In the rows, zero is written as 128.
One turn moves each row of this set onto another row. After a few examples, where does it send each row asked below?
j_722: [107 132 108 158 125 117  96 120 136 117 148 154 102 135 121 136 152 116
 141  97]
j_981: [ 89 120 125 118 108 111 123 147  97 139 129 107 100 105 135 134 160  95
 158  79]
j_309: [ 85  94 136  83 126 116 115 125 105 128 129 102 139 137 143 124 124  83
 130  67]
j_792: [104 106 140  82 139 137 111 130 120 149 123 100 143 124 133 127 117 112
 121 134]
j_775: [ 80  93 157 128 129 112 154 126 156 130 120 110 115 137 150 129 104 142
 115 112]
j_996: [114 120 152 161  93 133  90 120 162 136 141 126 134 128 132 119 117 124
 120 105]
j_910: [104 148 152 116 145 130 126 110 127 146 129 101 117 132 136 122 129 131
 123 136]
j_922: [124 120 118 171 111 135 115 123 149 124 134 141 110 113 127 156 151 118
 139  81]
j_538: [ 95  83 131 102 162 103 152 117 137 133  98 131 124 134 147 127 129 105
 121  75]
j_697: [ 97  86 122 108 161 131 157 129 152 152 116 137 123 155 142 129 144 102
 119  97]
j_112: [ 85  95 144 135 109  99 161 129 153 151 136 112 124 137 137 143 128 129
 110 129]
j_318: [112 120 127 136  89 118 125 147 110 140 135 109  92 117 146 143 145 102
 160  64]
j_215: [114 117  94 136 141 109  88 111 127 162 110 132 118 112 133 112 131  94
 159  88]
j_779: [127 125 117 134 114 130  92 108 127 146 168 118 128 112 151 107 108 113
 160 102]
j_385: [103  98 119 128 151 129 127  87 135 129 125 108 140 103 111 145 124 109
 110 127]
j_745: [115 107 114 171 127 124 125 134 113 111 151 153 124 123 116 126 144 121
 149  81]
j_809: [126 132 118 154 115 145 101 133 135 129 125 142 111 109 127 129 168 106
 141  87]
j_935: [ 96  97 128 105 145 114 155 132 166 149 114 138 121 138 140 131 140  75
 111 106]
j_490: [ 97 146 112 133 135 118 102 102 123 127 145 110 144 120 125 152 128 131
 122 119]
j_799: [107  85 158 139 123 105 160 112 146 137 132 114 102 128 133 107 112 116
 100 120]
j_641: [ 88 113  94 134 106 115 110 158 112 131 138 111  91 140 132 138 144 102
 155  80]
j_915: [115  61 125 108 152 108 151 128 141 148 120 123 131 125 127 124 125  85
 106  93]
j_905: [ 91  79 122 107 167 125 151 110 151 125 122 121 140 127 147 112 123 106
 115  86]
j_27: [ 97 105 151 135 106  95 160 127 157 123 125 106 124 142 136 130 133 106
 112 134]
j_853: [ 88  96 131 141 105 100 123 145 100 140 142 134  91 122 144 132 133  97
 173  82]
j_472: [120  98 100 130 124 133 113 144 117 144 141  98 123  94 162 121  96  98
 156  91]
j_532: [131 105 109 163 115 135 127 125 121 110 143 161 111 117 143 131 152 111
 142  91]
j_226: [ 81  93 145 150 126 109 148 120 172 141 136 110 122 114 143 113 109 137
 123 117]
j_128: [113 111 156 147 112 135 107 119 167 122 147 136 139 136 136 147 112 138
 116 107]
j_751: [102 121  74 151 123 133 111 117 116 117 134  97 125 107 141 143 114 115
 132  93]
j_982: [115  99 139  86 121 109 114 134 108 140 126 124 131 137 153 132 131  86
 144  55]
j_248: [125  90 136 123 147 114 103 121 129 167 113 114 127 101 143 116 100  75
 149  94]
j_998: [108  79 113  90 121 121 114 162 116 145 140 108 132 143 139 133 124  83
 135  77]
j_74: [105 113 113 157 113 138 137  91 128 125 148  86 105 106 136 119 108 121
 132 116]
j_725: [118 122 160 145 112 120 110 108 146 121 162 144 114 142 133 113 120 128
 114 121]
j_180: [ 91  87 139 102 124 123 104 131 116 149 125 129 122 169 143 125 117  78
 141  68]
j_95: [115 115 151 128 156 126 126 103 133 160  90 102 104 126 133 106 119  94
 126 112]
j_160: [126 111 147 152 102 120 122 121 133  96 152 127 149 150 128 124 131 122
 121 114]
j_270: [ 90  99 130  97 121 131 116 149 131 160 135 140 117 148 143 121 111  71
 126  67]
j_269: [ 79 102 119 147 108 117 124 154 102 148 145 133  95 127 128 122 118 101
 153  62]
j_280: [123 104 141 152  83 125 113 111 138 117 146 133 143 145 136 139 120 119
 100 110]
j_473: [ 93 113 113 111 128 125 116 138 114 161  87  91  98 127 141 107 125 105
 142 111]

j_910 goes to j_95
j_722 goes to j_725
Now find these:
j_473 goes to j_215
j_922 goes to j_128
j_981 goes to j_809
j_270 goes to j_269
j_112 goes to j_697

One turn moves each row of this set onto another row. After a few examples, where does it send each row asked below?
j_301: [129 142 110 128 176 126 131 152 146 106 143 145 115 138 137 134 110]
j_579: [130 121 100 144 151 117 134 116 150 134 148 167 122 130 112 109 131]
j_748: [125 100 133 116 107 142 116 106 116 149  99 108 153 137 111 134 138]
j_388: [145 117 124 115 103 108 110 122 106 135 115  79 122 108 129 128 134]
j_804: [164  95 126 127 123 113 112 164 136 132  89 115 138 128 130 144 125]
j_770: [166  99 137 125 128 109 106 141 102 124 114  87 130 134 137 125 115]
j_573: [182 110 136 115 130 120 110 150 120 129 100 101 130 119 133 130 111]
j_78: [104 150 137 132 138 146 132 128 147 123 148 157 144 143 120 117 101]
j_486: [147 112 128 131 107 113  89 124 116 127 120  75 127 117 135 127 121]
j_294: [166  85 132 125 123 130 119 140  93 118 120 136 133 116 126 148 128]
j_217: [124 141 112 123 180 122 126 152 155 104 137 143 122 137 127 133 112]
j_837: [121 128 127 110  91 132  88 136 108 122 101 102 138 112 122 126 109]
j_375: [132 159 112 137 129 114 143 147 169 129 142 133 122 122 131 100 111]
j_123: [102 147 139 123 147 136 137 127 151 126 145 150 147 146 111 116 103]
j_878: [133  88 147 134  99 130 114 129 106 114 122 113 158 128 126 140 146]
j_631: [104 152 138 136 141 140 122 125 152 135 136 157 146 141 117 125  98]
j_869: [139  93 153 128 105 128 118 121 116 141 109 115 155 130 119 143 147]
j_889: [144  95 147 123 105 147 128 118 120 130 113 119 158 123 118 148 147]
j_914: [106 160  94 117 147 142 130 116 137 107 139 133 120 124 127 103 134]
j_505: [126 153 112 131 130 104 149 144 167 129 149 132 126 120 119 104 112]
j_478: [125 161 119 129 128 104 142 148 160 131 142 138 129 124 134  93 117]
j_824: [144 113 105 107 110 106 129 144 106 127 112  81 120 114 131 138 127]
j_656: [154 124 120 113 109 122 114 118 114 135 122  75 118 104 132 136 120]
j_176: [124 145 110 128 169 122 133 162 140 102 136 151 122 129 134 143 109]
j_93: [125 108 138 128 103 134  92 118 121 113 116  84 147 122 132 140 143]
j_303: [162  83 138 131 121 119 110 142  95 112 111 120 145 133 130 124 137]
j_266: [157  84 130 126 125 115 107 139  92 120 114 125 129 120 128 150 139]
j_69: [104 155  93 114 151 135 121 120 138 103 138 142 123 119 117 100 133]
j_716: [134 123 103 146 152 129 140 117 152 134 141 166 125 138 122 108 136]
j_101: [129 124  97 147 154 123 145 114 153 139 135 161 127 131 119 123 145]
j_765: [119 145 113 124 173 117 131 157 144 104 142 146 119 136 141 135 121]
j_79: [166 111 145 117 123 108 106 157 117 128  98  97 133 122 134 134 119]
j_66: [129 123 137 117  98 150  87 117 121 118 113 102 142 103 125 145 127]
j_666: [100 149 142 130 146 133 123 126 148 133 146 157 142 148 125 121 105]
j_766: [128 125 104 147 152 116 136 120 158 138 142 165 124 134 127 114 144]
j_482: [104 160  92 115 152 135 128 110 122 115 136 134 118 122 122 108 124]
j_571: [122 118 144 118 105 136  82 122 106 119 107 102 142 114 125 144 131]
j_110: [135  80 124 133 120 126 105 132  99 131 118 134 133 129 120 167 123]
j_256: [134 161 111 131 128 109 150 147 160 133 128 133 130 121 126  94 113]
j_913: [103 157  99 113 153 131 123 113 130 115 138 139 120 128 129  99 136]

j_375 goes to j_78
j_869 goes to j_79
j_482 goes to j_101
Now find these:
j_93 goes to j_303
j_824 goes to j_748
j_123 goes to j_217
j_889 goes to j_573
j_913 goes to j_766

